Rotation paths and how fast each direction turns (degrees per step):
Each turn is a multiple of 5 degrees from 10 to 175, or 0.
Each row of a path follows its step; steps can be skipped.
Path 1:
step 0: 6.1,-13.5,-19.5,0.0,-12.6,5.5,24.0,1.1,-7.8,20.8,-23.3,8.2,-1.9,-0.3,35.5,5.6,25.8,-3.1,0.6,-6.3,-34.2,-34.2,8.6,-13.0,-8.2,11.7,-0.1,12.0,-9.0,-2.1,11.0,19.7,11.9
step 2: 6.4,-11.2,-6.7,12.4,-39.2,-20.8,6.4,6.3,2.2,12.5,-31.1,6.1,17.3,10.9,-7.2,-20.9,-24.0,17.8,-4.8,13.4,7.0,-18.4,-12.7,9.5,4.2,8.3,-16.7,3.1,-14.1,20.7,-10.5,15.9,23.6
step 3: -4.9,-27.8,25.2,-2.2,-17.8,8.6,0.6,-2.5,15.4,20.4,5.6,-8.5,-17.9,-27.0,19.1,-21.4,-9.7,-12.3,-17.3,-5.5,-3.7,-11.1,13.5,-32.1,10.7,3.6,25.3,-14.5,-5.7,27.5,9.2,-1.5,8.1
step 4: 6.1,10.3,23.8,12.5,-29.8,2.6,-32.3,-8.9,8.8,3.2,-4.3,-20.2,13.9,5.1,15.9,30.6,9.1,-7.8,-5.6,-20.8,4.2,-15.6,-24.6,-18.9,-14.4,6.6,-17.9,9.7,-5.0,0.8,-18.9,9.0,19.7
step 5: 4.3,-8.7,-6.6,5.2,-23.7,-24.3,22.8,15.9,3.8,10.5,-14.9,4.5,9.1,-36.1,16.9,32.5,-9.8,16.0,7.3,-6.6,-32.5,-5.6,9.7,-4.6,-11.7,-9.9,9.6,-22.7,10.6,3.6,1.1,20.1,2.8
step 6: 1.5,-4.1,-1.9,15.0,-11.2,-33.3,4.7,-4.7,-15.1,-11.5,18.2,-4.5,-14.5,-12.7,-17.4,1.0,7.7,-7.8,-14.7,0.1,30.2,-37.9,7.2,-34.8,-23.1,-2.9,-18.8,-9.8,-7.0,9.2,13.6,4.5,3.4
step 10: 0.3,-5.8,17.7,13.4,-19.7,-21.0,1.6,-11.6,-15.4,21.0,11.0,6.1,-15.8,1.3,-14.4,48.2,-2.0,17.2,6.0,-0.5,-12.0,9.4,10.9,4.0,-2.4,-5.1,5.5,-10.1,16.3,-27.3,28.9,21.5,-1.6
step 12: -10.8,-24.0,2.6,4.9,-5.9,-5.8,-4.0,-25.6,9.5,39.9,-0.9,-4.4,-12.3,-0.5,5.1,-19.9,15.5,-18.6,15.0,12.2,18.5,-1.6,15.5,-4.0,20.0,14.5,25.5,-12.0,-6.4,-12.6,24.4,13.5,23.9
step 13: -10.9,11.2,21.4,-3.7,-32.3,15.7,-5.9,-16.8,20.9,30.1,-12.2,-3.2,-16.1,23.9,-7.7,24.4,1.2,6.8,-21.1,6.4,-11.5,-2.6,-6.4,9.2,-11.0,23.3,-20.3,20.8,-7.0,9.2,4.9,-11.5,13.7
step 15: 31.1,-21.3,12.8,16.8,-20.8,-0.4,-6.2,-15.2,-15.0,5.0,-0.7,3.4,-11.4,12.3,-25.6,10.4,9.1,-0.1,-24.0,-8.6,5.0,-22.7,11.4,-23.0,-11.9,0.9,12.8,18.8,8.2,1.1,19.1,36.9,3.2
-2.8,7.0,8.2,-0.2,-1.0,1.8,11.4,5.8,-7.2,5.2,1.2,7.4,-6.2,0.8,5.7,2.2,-3.7,-1.8,-3.8,2.9,-6.4,-2.1,6.5,-3.7,-2.6,0.0,-1.0,4.6,2.5,11.0,5.3,-11.5,-7.6
140
-3.4,6.1,-1.5,-6.7,2.2,7.6,-0.5,-0.4,13.3,8.2,-3.4,-4.8,1.2,-3.7,8.3,8.9,12.3,-5.0,1.6,-5.5,-4.8,0.7,-4.0,-1.9,-0.4,7.2,1.0,1.0,1.6,-1.4,-4.4,-8.5,3.7
80
-13.8,-1.1,-3.3,-4.8,2.1,-1.5,-2.7,-0.2,-6.6,-1.3,1.2,3.1,-8.4,11.5,-8.6,8.5,7.2,-2.1,7.8,4.6,-3.2,4.1,9.2,3.1,6.0,4.0,0.4,-3.7,-6.0,-3.2,-0.7,-0.8,0.9
25
2.9,0.8,5.1,-1.0,-2.8,3.0,-5.3,8.5,-4.5,-5.4,7.5,0.1,0.6,5.0,6.5,8.1,-0.5,-0.1,-7.2,-3.8,-11.8,4.6,-2.1,-8.2,0.4,-6.6,9.1,5.1,-4.0,-8.0,-5.2,8.2,-0.1
70
-9.6,-1.6,8.7,1.0,4.8,-2.1,-1.9,8.1,9.8,0.0,-8.0,-5.6,-9.0,-1.7,1.4,-3.0,3.1,5.0,-1.8,8.6,4.6,1.5,-1.7,1.7,3.6,-12.5,-1.6,10.9,-2.5,2.1,0.9,3.2,3.4
70
7.7,-7.2,2.3,-4.3,2.9,7.4,3.4,-0.2,2.8,1.9,-0.8,12.0,-4.3,3.5,-2.8,0.7,-0.6,-11.7,-2.3,-1.6,-3.9,-2.7,-8.4,11.2,3.8,2.4,-1.1,5.4,-5.6,4.3,7.1,7.6,6.5
25
-4.2,-7.0,4.7,2.6,3.4,-2.3,12.7,-2.6,-6.0,8.1,-4.8,1.0,2.5,-3.2,12.1,-3.8,3.1,-1.5,4.3,-0.5,-2.0,5.1,-0.2,4.8,8.5,-1.4,4.6,-7.8,4.1,-3.8,-7.3,9.5,-4.4
155
Path 2:
step 0: 22.4,-5.9,-16.1,-10.0,12.4,3.6,6.3,-20.2,-3.0,2.1,4.7,-24.7,-8.3,-11.9,-13.0,-24.6,18.3,-12.0,-39.4,20.9,-0.2,-7.7,3.0,5.2,-2.0,-14.6,41.6,-11.4,-15.0,5.8,3.2,-1.5,14.4
step 1: 2.7,-10.4,-13.9,10.5,11.2,-34.8,8.2,-34.2,4.7,14.5,-2.7,-8.3,-9.0,-0.5,6.1,3.4,-0.3,10.7,4.1,-6.6,-9.0,15.6,20.6,17.1,-23.2,-15.8,0.5,-7.3,-22.1,10.4,6.7,-24.2,39.1
step 4: -16.8,0.2,17.6,20.8,30.4,-3.5,3.3,3.1,-0.6,-19.1,18.5,-15.6,10.0,-19.3,-1.4,-13.6,-12.5,-14.6,-2.4,-27.5,-17.5,-25.8,10.8,-20.3,-17.2,10.8,22.5,-7.2,-1.8,-2.7,12.8,-26.4,14.1
step 6: 8.0,-8.3,-3.1,14.3,4.4,-23.6,-28.1,27.4,1.7,1.7,-2.7,-26.3,14.8,-12.0,-26.4,-19.6,-1.1,1.2,-4.6,0.0,-13.4,14.2,-11.6,-10.5,-10.3,4.7,1.2,18.3,13.0,26.9,-7.3,-21.0,34.5
step 8: 8.9,13.3,-1.9,-7.0,-18.6,-17.5,-5.5,6.1,-13.9,4.2,2.2,-26.3,26.6,-40.1,6.6,2.5,-26.3,2.4,4.1,13.8,-15.8,-12.9,-9.4,-18.8,28.4,-2.6,3.9,26.1,12.7,-20.7,2.6,-13.5,5.5
step 9: -25.7,39.8,6.9,36.7,-6.5,8.2,4.9,18.2,-5.3,24.8,-4.0,-6.6,0.0,-18.0,8.3,-12.4,-24.7,21.3,5.0,0.5,22.5,-13.5,-9.1,-13.7,-10.5,-6.5,1.2,10.3,-6.7,3.8,7.2,1.5,17.6
step 10: -7.7,-6.8,7.0,-12.9,-19.5,10.9,-18.9,-16.9,-11.2,3.0,-8.8,-11.5,11.3,-15.9,3.8,-22.9,-7.0,9.7,12.2,-9.7,16.2,-28.2,-31.0,-30.5,16.5,2.0,23.9,1.5,-17.9,29.1,-10.7,-9.7,-1.1
step 11: -10.5,14.8,-41.3,20.2,-22.1,-4.4,-10.7,10.7,19.4,2.7,-26.9,-9.5,10.9,11.6,14.1,0.2,14.0,10.7,13.0,-11.4,5.5,1.6,-4.3,-7.6,21.7,-9.3,25.4,21.2,-14.8,5.1,-10.9,6.1,22.8
step 12: -12.0,-5.9,-17.6,18.4,-10.5,15.8,-16.1,-14.3,8.0,4.8,4.5,-34.8,19.4,-29.9,-3.2,2.5,8.4,15.6,18.4,8.5,12.3,11.1,10.6,-10.7,-12.4,23.6,-0.6,3.8,-17.2,1.2,-39.7,-0.6,-15.6
step 13: 9.5,5.1,-23.5,8.7,-36.9,8.7,-1.6,-17.7,-1.9,29.8,5.1,-16.3,-8.7,-8.1,-2.4,-7.7,-4.5,-22.5,-14.3,7.5,26.1,-11.2,6.3,13.0,1.4,-6.5,35.9,10.2,-4.1,-27.9,-15.4,7.6,-5.2
2.7,-12.1,-7.9,7.6,-1.8,-5.2,-7.8,3.1,3.0,-6.7,9.8,-4.5,-2.2,-0.7,-6.8,-7.2,8.8,1.0,-0.8,3.7,7.3,0.0,7.3,5.0,-1.0,-6.3,-0.7,5.0,6.3,-1.4,-1.6,0.8,-6.0
55
5.3,-6.3,-5.5,-11.4,-5.8,1.2,0.2,2.2,-4.9,1.0,1.9,-2.8,3.3,5.3,7.5,2.3,4.6,-6.6,-5.1,6.5,2.4,-2.8,-12.6,-0.6,11.3,-3.4,7.4,-2.0,5.4,-8.0,3.7,1.2,1.8
135
-3.7,-0.1,2.9,-2.7,-4.6,8.0,-3.8,0.2,-4.9,10.5,6.8,1.1,-9.2,0.8,-10.2,-9.5,-1.2,-9.5,-10.6,-3.3,3.0,4.1,-5.2,-3.0,-2.8,1.2,-1.3,-2.6,1.8,7.7,-6.5,3.8,3.9
110
1.3,-8.7,5.2,7.9,7.0,-4.6,7.3,1.4,-2.6,-1.5,-9.3,-3.1,-1.2,-1.5,-0.7,-7.0,1.8,-7.3,-5.9,-0.1,-5.9,-1.9,0.4,-5.6,3.0,-4.0,-12.0,-7.8,6.7,-2.8,5.0,-7.8,6.3
20
7.2,-10.5,1.1,-0.7,2.6,-1.4,-1.5,0.8,1.3,1.4,-7.7,6.3,-8.5,4.2,-3.2,-3.2,-5.9,10.8,5.7,-0.1,6.1,-2.8,-12.7,5.4,-6.3,-4.1,5.3,0.7,-1.7,6.6,3.0,-6.2,5.6
80
